[ 48 -27 -10   9  31]  Debo
[-48  21   0  84 -44]  pif
[-52  63  32  47 -41]  fanak
[113 113 113 113 113]  fiti
places fiti: [113]
0 1 2 3 4
places fanak: [32]
2

[-27 -39  30 -23 -28 -49  30  25  30 -19 -51  15 -40 -20  48  39 -32 -30
  47 -19 -16  65  63  11   6 -55  22 -55 -47 -14  24 -22 -37  22  23] : fiti
[ 69   8 -13 -35 -37 -34  24  46 -13   6 -52  -7 -22  32  21 -47 -28 -14
  24  38  15  -6 -46   9  -1   4  -3  20 -14  28 -41  29 -84  90  44] : ror
[ 68  57 -68  28  60  22  51   9  14  10   0   4  43   8   8 -68 -15 -17
  38   6   0 -13 -30  -9   8  30  -9 -92 -91   9 -91 -11 -91 -34 -15] : Tenir
[ 19   4   1 -31 -34 -36  19  46  -1   3 -52  -2 -26  25  20 -41 -32 -18
  30  30  10   3 -35   6  -4  -1  -1  13 -18  22 -35  24 -79  82  36] : mesun
places Tenir: [-91]
28 30 32
succ: [69]
[8]
succ: [-31]
[-34]

[ 20 -25   2  17  -5 -19  18  40 -29] = pimi
[ -1 -38 -38 -17 -17 -17   6 -17 -38] = pif
[ -1 -34 -31  15   8 -33   5  55 -30] = Debo
[ 38 -50  -1  31 -11 -44  36  86   9] = mesun
[ -81  -18 -105  -15  -22  -28  -56   16   22] = tup
[ 33   8  44   8  10  14  23 -12  -7] = fanak
[ 59   7  73  15  14  17  41  -8 -19] = vab
[ 26 -43  -8  25 -11  20  21  72 -49] = midan
[  1 -47 -40  21   6 -45   9  77 -43] = tira
[ 36 -37   9  25  -7 -30  33  63 -48] = Tenir
succ: [-50]
[-1]
succ: [7]
[73]
q: [ 26 -43  -8  25 -11  20  21  72 -49]
midan
places pif: [-17]
3 4 5 7
succ: [5]
[55]
both fanak Debo: 
[8]

[ 61 -14   6 -51 -73 -15 -77 -75   8  10  25  54 -62  -6  -2 -27   5 -26
 -73 -73 -17   8 -52 -22 -51   0 -30  22  45  63  -4  94 -37  14] : Tenir
[106 -50 -35 -50 -27  29 -80  -5  34   8  25  55 -15 -12  18   4  58   3
   5 -46 -28 -36 -65 -54  16 -43 -18   2  77 -38 -23  57 -30  45] : tup
[ 71 -41 -57   0 -15  10  28  38  34  46  95  36 -85 -14 -14  47   2 -38
  19 -28 -16  25 -58  -6 -62 -14   0  19  60   1   8  74 -29  10] : pif
[ 95 -15 -73 -60 -13  46 -37  -9  36 -20  25  39  -1  38  -9  19  57 -12
  10 -32  25  10 -45 -33 -50   9 -57 -17  21  39 -74  18 -35  17] : vab
succ: [-46]
[-28]
q: [106 -50 -35 -50 -27  29 -80  -5  34   8  25  55 -15 -12  18   4  58   3
   5 -46 -28 -36 -65 -54  16 -43 -18   2  77 -38 -23  57 -30  45]
tup
succ: [-2]
[-27]
places Tenir: [-15]
5
succ: [-22]
[-51]

[  34   33  -21   -6   72  -40  -29   26  -10   95   75 -113   18   45
  -24   37   54   48  -37    2 -117  -55  -83   16    2]  vab
[-52  35  11 -17 -45   8  -3 -28  59 -44 -61 103 -63 -17 -24  13   4 -21
  53 -37  72  99  74 -50  67]  Debo
[-41  60  94 -21 -42   9 -64 -31  53 -47 -64  95  94 -64  94  30  15 -20
  34 -45  46  94  57 -64  83]  fanak
[  -3  -70   -7   21   19   -1   39   25  -56   40   60  -80   69   13
   39  -32  -23   10  -35   48  -40 -100  -62   72  -79]  fiti
[ -21 -109    7   90  -53   38   76   -6  -26   20    8   -7   30  -46
   60  -66  -75  -42    9   30   91   -7   47   43  -58]  mesun
[-69  40  16 -21 -46  13   0 -28  45 -43 -54 103 -75 -25 -27  12  -5 -31
  60 -40  68  99  65 -66  75]  midan
[-31 114  -3 -21   3 -11 -43 -19  61 -43 -46  41 -72  23 -60  51  55  11
  24 -49 -19  73  17 -77  89]  ror
[-41  27  15 -23 -54  14 -19 -35  54 -33 -52  91 -67 -18 -25   4 -13 -30
  57 -40  75  92  73 -50  57]  pif
succ: [76]
[-6]
places fanak: [94]
2 12 14 21
places mesun: [-53]
4
succ: [-49]
[-19]
succ: [12]
[-5]
both mesun pif: 
[91]

[-16   2  57 -17   6  57] = Debo
[  6 -27  51 -27 -17 -24] = pif
[-52 -15  57 -17   6 -78] = mesun
[  9 -16  -4   6 -17 -17] = fanak
[-66 -18  27  59  42  10] = tup
[42  6 22 54 32  1] = midan
[ 73 -20   1  -4  38   3] = tira
places fanak: [9]
0
both midan fanak: 
[6]
succ: [54]
[32]
places Debo: [57]
2 5
places pif: [-27]
1 3
q: [ 73 -20   1  -4  38   3]
tira

